128 stands for zero in the data rows.
Some points:
[120 202 108 100 103 110 127 131 122 175 146 114 106 127 108 100 124 129
 111  97 113 102 126 128 127 126 120 105 116 127 127 116]
[126 118 118 124 111 202 117 108 101 115 122 109 100 133 115 103 121 132
 106 111 120 108 199  98 182 112 121 100 115 117 136 120]
[117 116 104 116 114 105 103 160 109 123 119 105 106 108 138 237 145 115
 130 111 104 120 123 106 177 150 123  96 120 119 124 129]
[130 105 119 120 226 119 124 117 120 130 110 156 108 135 138 110 122 120
 107 128 125 123 125 101 130 118 118  92 117 115 112 167]
[122 104 116 114 119 112 117 124 105 187 144 107 122 156 165 112 124 117
 134 106 126 139 114 136 114 106 113 112 111 108  88 107]
[114 118 127 127 122 115 112 115 115 110 134 103 121 129 123 115 126 108
 132 131 109 162 128 123 125 115 114 103 143 122 118 105]
[104 113 165 122 106 103 100 131 112 106 118 136 129 125 112 111 118 109
 107 124 135 156 128 117 119 118 122 101 112 167 130 128]
[125 112 118 121 117 149 122 122 116 124 139 100 122 116 139 110 125 120
 122 109 136 118 118 132 114 123 119 118 106 120 119 114]
[103 152 127 122 113 110 111 119 132 105 121 105 114 135 105 114 125 119
 135 146 119 142 124 117 123 121 110 123 118 120 139 128]
[122 162 125 128 107 111 119 113 113 110 117 111 111 136 125 115 116 113
 147 128 130 136 123 123 123 116 109 133 115 119 130 141]
[142 104 126 144 115 131 140 147 132 106 124  95 126 123 122 129 120 114
 132 112 122 168 108 121  99  92 117 123 117 137 137 105]
[158 107 119 139 113 138 136 147 194 121 110 105 131  92 151 117 134 114
 101  99 118  89 107 134 130  96 130 118 122 125 178 173]
[142 111 144  85 112 173 124  99 115 120 144 126 109  84 141 115 131 127
 138 141 128 174 132 127 117 178 117 148 121 109 184 110]
[107 118 150 163 141  93 133  91 157 131 158 123 121 131 130 120 114 146
 148 154 121  91  98 144 196  95 121 125 129 118 184 118]
[169 111  92 148 146 120 142  85 103 136 186 143 127  78 104 120 127 117
 178 127 117 143 132 149 170 153 129 127 125 188 107 175]
[109 109 175 114 103 149 126  86 188 189 154 101 150 151 101 155 120 124
  80 136 124 132 106 108 166 175 127 142 127 139 103 137]
[175 100 135 137 114 114 160 165  88 121 139 122 143 163 150 119 112 128
  89 208 132  87 130 146 134 177 118  93 123 141 117  92]
[158 177 190 192 171 130 115 163  79 213 116 113 149  96 113 138 126 123
 145 112 123 141 139 110  98 162 133 144 121 123 187 129]
[115 197 124 146 158 202 155  83 133 150 124 145 178 152 160 168 129 112
 126 140 117 133 127 133 116 105 114 116 126 217 128 105]
[127 144 219 140 157 174 105 166 158 108 180 146 124 128 112 179 136 129
 144 124 126 128 182 226 125 104 122 115 120  99  99 142]
[145 150 187  96 115 133 226 162 121 108  98 123 154 121 151 105 133 120
 144  99 122 184 101 110 216 130 143 154 120 124  99 162]
[155 118  83 213 135 122 129 156 184 170 113 126 103 109  95 114 137 130
 113 148 126 202 166 140 159 130 134 153 121 129  84  95]
[120 140 104 127 155 173  85 207 119 103 115 124 149 185 133 117 124 122
 144 131 120 102 107 151 197 147 136 179 125 146 115 104]
[ 99  95 129  81 118 125 141 165 146 215  86 139 134 113 145 113 123 117
 179 185 131 131 159 177 145  99 124 114 118 143 189 117]
[212 128 117  98 133 138 108 118 139 136 118 118 108 232  86 137 116 128
 141 126 117 170 108 178 103 141 149 120 131 138 162 188]
[184 153 143 144 120  97  95 121 204 108 152 139 100 152 245 121 133 122
 139 137 132 132 154 101 135 176 119 141 122 189 158 108]
[ 63 110  96 180 118 116 215 145 117 110 158 124 129 190 142 125 135 121
 122  95 113 150 163 170 101 210 147 120 122 110 175 174]
[113 152 119 144 110 150 116 172 124 135 229 135 154 117 162 120 119 123
 140 201 138 145 130  82 109  92 122 146 123  98 114 217]
[120 160 111 113 127 128 155 146 130 138 129 139  85 110 122 137  81  95
  96 131 195 123 118 130 127 128 172 108 208 124 124 118]
[149 121 119 110 136 104 133 111 141 118 115 105 213 128 116 134  94 125
 163 115 159 117 221 108 122 127 124 125 217 110 118 121]
[127 131 110 118 129 119 116 129 117 128 131 178 155 128 128 146 170 230
  82 116 141 169 133 117 139 109 140 114 142 113 170 119]
[113 145 106 104 141 110 148 136 163 116 123 122 143 116 118 146 110 181
 146 121 118 118 119 125 104 130 111 128  95 137 111 116]
[137 151 121 110 119 113 138 115 128 114 118 115 157 115 108 120 233 142
 123 189  81 109 137 122 111 127 188 119 125 122 114 119]
[127 130 124 173 121 129 139 116 120 114 117 125 121 123 114 114 110 151
 167 127 121 107 111 116 119 123 141 113 115 114 117 110]
[122 122 129 129 134 127 123 108 122 125 132 115 129 155 128 146 193 134
 170 122 244 121 103 115 128 119 208 124 132 112 131 110]
[119 116 145 131 116 129 123 116 110 136 120 121 108 126 183 121 108 209
 144 114  75 124 108 136 116 120 146 135 204 110 103 122]
[108 112 141 130 117 123 120 152 119 115 121 113 103 120  94 117 118 196
 149 125 157 114 116 113 113 129 107 118 164 199 119 150]
[127 110 132 123 115 117 117 112 115 138 109 119 106 132 129 118 180 125
 140 112 149 103 160 122 120 124 106 152 129 125 108 156]
[115 110 122 130 124 140 120 153 130 124 130 142 117 119 119 111 213  85
 111 113 141 120 102 129 113 123  98 137 205 149 127 120]
[115 108 116 113 142 129 120 123 117 125 126 133 133 112 141 120 115 169
 110 111 167 117 140 137 113 125 155 168  97 150 115 125]
[118 153 119 163  87 110 121 109 116 119 110 149 143 144 119 132 117 119
 117 117 142 113 132 129 128 111 134 157 120 114 126 122]
[116 143 126 122 148 122 117 115 128 117 116  97 144 107 127 105 143 150
 106 124 152 121 112 154 124 151  90 121 142 112 114 141]
[128 120 122 127 114 123 141 121 121 122 111 128 148 118 130 147 138 120
 123 118 164 117 125 128 116 124 102 111  91 120 114 133]
[136 150 122 118 148 127 147 109 116 115 108 138  90 123 124 163 136 134
 115 155 137 130 123 129 120 122  93 155 132 105 121 125]
[154 123 110 123 118 117 122 123 117 121 123 120 155 118 121 166 114 134
 126 119 120 118 107 129 118 122 109 144 129 112 123 118]
[125 106 118 125 122 162 120 121 136 125 118 165 148 120 119 123 115 129
 117 116 115 117 118 117 114 133 119 134 126 112 123 122]
[110 122 126 121 125 130 125 116 115 125 102 171 114 127 122 164 114 113
 125 137 112 117 126 114 117 127 118 167 129 124 123 142]
[111 127 122 119 141 162 120 129 183 118 114 159 126 134 115 105 119 122
 176 123 115 118 106  96 106 153 119  97 117  95 116 112]
[127 122 128 130 111 106 101 118 111 121 119 208 149 116 126 111 117 105
 121 116 120 128 110 149 131 134 126 101 119 123 117 123]
[116 153 121 101 175 101 120 135 126 119 138 128 124 116 121 111 114 106
 110 109 103 118 134 122 118 122 178 152 114 128 122 114]
[110 104 129 120 187 108 118 121 118 109 129 114 141 130 117 125 117 109
 109 133 117 126 115 120 123 131 112 146 121 119 153 111]
[139 111 164 118 121 106 167 137 137 124 128 191 106 135 106 128 123 116
 120 116 118 103 140 107 111 114 116 135 119 128 116 111]
[119  99 144 143 115 143 113 118 118 115 109 116 115 113 129 127 100 119
 111 147 104 124 123 125 107 118 209 132 115 135 116 126]
[137 157 123 131 119 122 115 110 117 115  98 104 116 112 141 114 114 112
 106 142 121 114 123 146 119 122 129 131 118 116 114 153]
[141 107 112 109 117 120 140 125 124 121 175 131 121 125 117 151 119 109
 121 106 109 122 124 118 115 103 122 152 126 124 141  95]
There is one direction along which these points spread out most. Take the direction at right angles to it along which they spread out most. Go by this last direction. For each point below, how far along it does it lie, from 0 to 99? 50 is the average, and the first point above lies past it. One standard deviation of the points above along it is 16.
[125 112 118 121 117 149 122 122 116 124 139 100 122 116 139 110 125 120
 122 109 136 118 118 132 114 123 119 118 106 120 119 114] -> 62
[110 104 129 120 187 108 118 121 118 109 129 114 141 130 117 125 117 109
 109 133 117 126 115 120 123 131 112 146 121 119 153 111] -> 64
[149 121 119 110 136 104 133 111 141 118 115 105 213 128 116 134  94 125
 163 115 159 117 221 108 122 127 124 125 217 110 118 121] -> 10
[122 122 129 129 134 127 123 108 122 125 132 115 129 155 128 146 193 134
 170 122 244 121 103 115 128 119 208 124 132 112 131 110] -> 0
[212 128 117  98 133 138 108 118 139 136 118 118 108 232  86 137 116 128
 141 126 117 170 108 178 103 141 149 120 131 138 162 188] -> 42
[119  99 144 143 115 143 113 118 118 115 109 116 115 113 129 127 100 119
 111 147 104 124 123 125 107 118 209 132 115 135 116 126] -> 57
[ 63 110  96 180 118 116 215 145 117 110 158 124 129 190 142 125 135 121
 122  95 113 150 163 170 101 210 147 120 122 110 175 174] -> 29
[139 111 164 118 121 106 167 137 137 124 128 191 106 135 106 128 123 116
 120 116 118 103 140 107 111 114 116 135 119 128 116 111] -> 63
[116 143 126 122 148 122 117 115 128 117 116  97 144 107 127 105 143 150
 106 124 152 121 112 154 124 151  90 121 142 112 114 141] -> 43
